Rows swapped in pairs by one turn or mirror: which row each one swaps with
Q_860: [ 25  -1 -23  -4  -7   1   6  -6   6   8  24  -2  12   6 -13  -5  -1  13
 -18  12]
Q_445: [ 20   6 -12 -13   4  11  24   4  16   4  28 -14  25  19   2  20  13  11
  -1 -15]
Q_145: [ 17   2 -24 -11 -14  16   4  -9   8  24  15   0  10  25   8  -1  15   3
 -14 -21]
Q_117: [ 18  12  -8 -16  -6  26   5  -4   6   9  16  -9  10  26  -4   1 -13  19
 -13  -7]
Q_628: [ 35   0 -30 -27  10  15  -5  -4  12   9  20   6  16  14  -6  12  13  -1
 -16  -9]
Q_984: [ 24   9 -18 -21  -7  18   7  -1  13 -20  21  -6  10  23  -4  10  14  23
 -15 -15]
Q_666: [ 20 -11  -7 -19  -4  31   6   5   7  11  17   2  17  -2  -9  19   7  11
 -18  -7]
Q_447: [ 16  -3 -21 -13  11   3  27   2  23  -2  18 -14  26  15  -2  11  10   6
 -14 -18]
Q_421: [ 15  -3 -22 -15  -9   8   9   1  15   0   4   1  30  15  -5   5  15   0
 -35 -18]
Q_44: [ 24   9  -7 -13  -5  19   9  -5  10  14  16 -13   7  24   5   1   0  20
 -12   2]
Q_574: [ 19   5 -16 -20   4   7  18   4  12   6  32 -12  34  19   0  20   8  -1
  -4 -16]
Q_267: [ 10  -1 -18 -19 -12  10   7   4  22   2   8   1  28  13  -4   6   8   0
 -32 -25]
Q_572: [ 16  11 -18  -5 -26   4   0  14  13   3  33  -6  18  20  -9  12  -2   5
  -9 -17]
Q_51: [ 19  -6 -23 -16  19  14   5  -9   2   2  33  -4  17  12 -18  -2  -3  15
 -18 -21]
Q_667: [ 14 -11 -22 -12  18  12   7  -6   0  -5  31   2  15  16 -12  -3   3   9
 -15 -22]
Q_638: [ 17 -12  -1 -20  -5  27   6   1   8   6  20   1  16   0  -8  15   5  15
 -23  -3]
Q_624: [ 20  -9  -7 -17  -8  33   0   8   6   2  22  -1  22   3  -9  18   5  16
 -20  -6]
Q_645: [ 20   6 -22 -14  -6  12   5   3  17 -15  23  -2   7  22  -1  15  19  24
 -18 -18]
Q_991: [ 23  11 -21 -21  -3  19   8   7  16 -20  25   0  12  24  -8  11  12  17
 -13 -18]
Q_361: [ 19   5 -24  -3 -26   4   4   9  15   2  32   0  12  12 -12  12  -3   6
  -4 -21]
Q_294: [ 11   9 -22  -3 -30  10   3  10  17   2  27  -3  17  14  -9  10  -5   5
  -9 -19]
Q_692: [  7  -1 -34 -10  -7  26 -10  -6  23  10  20 -10  19  13  -4  -1 -11   6
 -18 -12]
Q_35: [ 14  -1 -20 -23 -11   9  11   3  13   0   8   6  27  12 -11   8   9  -4
 -30 -26]
Q_149: [ 25  -2 -17  -2  -4  -3   3  -8   0  11  23   3   6  12 -14  -2   3   6
 -22   3]
Q_549: [  8  -1 -36 -10  -3  25  -9  -7  21  11  20  -8  21  14 -12   4 -11  10
 -25 -13]
Q_528: [ 18   5 -20 -10 -18  18  19 -18  18   8  24 -11  20  13   3   3  15  21
 -18   1]
Q_928: [ 14   6 -31  -4 -27   4   0  12  17   4  31  -6  20  13  -7   4   0   6
  -7 -14]
Q_653: [ 19   0 -14  -9   2  27   1  -4   0   2  17  -8  12  25  -3 -13  -9  16
 -17  -6]
Q_782: [ 17 -10  -6 -21  -5  28  10   7   4   2  18   2  13   2 -13  20   7  12
 -19  -5]
Q_83: [ 16  -1 -23 -15  11  10   0  -5   6  -2  34  -6  29   8 -12  -4  -6  13
 -14 -29]
Q_775: [ 23 -14 -19 -19  10  21   8  -3  10   5  36  -3  26   0 -12   5   0  14
 -10 -25]
Q_40: [ 29   1 -19  -3  -5   0   6 -14  12  14  25   2  17   9 -13  -1   1  13
 -22   9]
Q_317: [ 15   5 -22 -15   4   6  21   4  17   8  32 -16  24  19  -2  22  16   4
  -8 -20]
Q_734: [ 15  10 -23  -4 -27  10   3  13  17   5  30  -5  12  19  -6   8  -2   1
  -6 -13]
Q_104: [ 15  -1 -19  -9  10   4  18   1  13   5  27 -17  21  10   4  17  19   7
  -5 -10]
Q_561: [ 19  -6 -25 -14  17  16  15 -10  -1   0  30  -1  17  12 -12  -6   0  10
 -19 -23]
Q_819: [ 13   2 -18 -18 -10  12  14   2  17  -5   4   3  27  13 -10   4   8   3
 -32 -25]
Q_686: [ 25  -2 -18  -3  -9   4   8 -12   3  12  17   3   9   6 -13   1   1   5
 -21   8]
Q_427: [ 28   1 -21  -5  -8   3   7 -11   3  11  25   4   7  12 -15  -8   0   5
 -19   5]
Q_577: [ 21   4 -20 -12 -17  19   8  -1   9  19  22 -11  24  26  12   1  15   0
  -8 -16]
Q_682: [ 33   0 -30 -27   5  16 -13  -6  14  12  18  -2  17  13  -2  13  10  -3
 -16 -12]
Q_714: [ 11   4 -26   3 -22   9  -2  11  25   3  32  -4  16  17  -5   9  -1  12
  -9 -17]
Q_767: [ 16   5 -21 -15   5  15  23   8  13   8  31 -16  25  15   1  20   7  -1
  -4 -20]
Q_472: [ 15   2 -18 -13 -14  18  16 -19  19  10  28  -8  19  12   0   9  15  23
 -22   2]
Q_550: [ 15   4 -23  -9 -18  19  20 -15  18   8  26  -9  20  14  -2  12  19  21
 -21   0]
Q_86: [ 20  -9 -25 -13  18  13   2  -8   6   6  27   2  21  14 -12  -5  -1   9
 -14 -28]
Q_222: [  4   0 -33 -11  -7  21  -9  -9  28  10  22  -8  20  15  -4   4  -9   9
 -23 -15]
Q_259: [ 30   1 -21  -4  -5  -4  10  -9   7   8  20   2   7   9 -17   4  -3   5
 -16   4]
Q_252: [ 36   5 -26 -27   7  12 -11  -6  14  12  20   1  22  13  -6  15   3   7
 -21  -9]
Q_801: [ 18   4 -24 -12 -14  16  -6  -3  14  18  21  -2  13  26   6  -9   3   9
 -15 -28]

Swapped with Q_145: Q_117
Swapped with Q_549: Q_550
Swapped with Q_714: Q_40
Swapped with Q_361: Q_259
Swapped with Q_528: Q_692
Swapped with Q_421: Q_624
Swapped with Q_991: Q_628

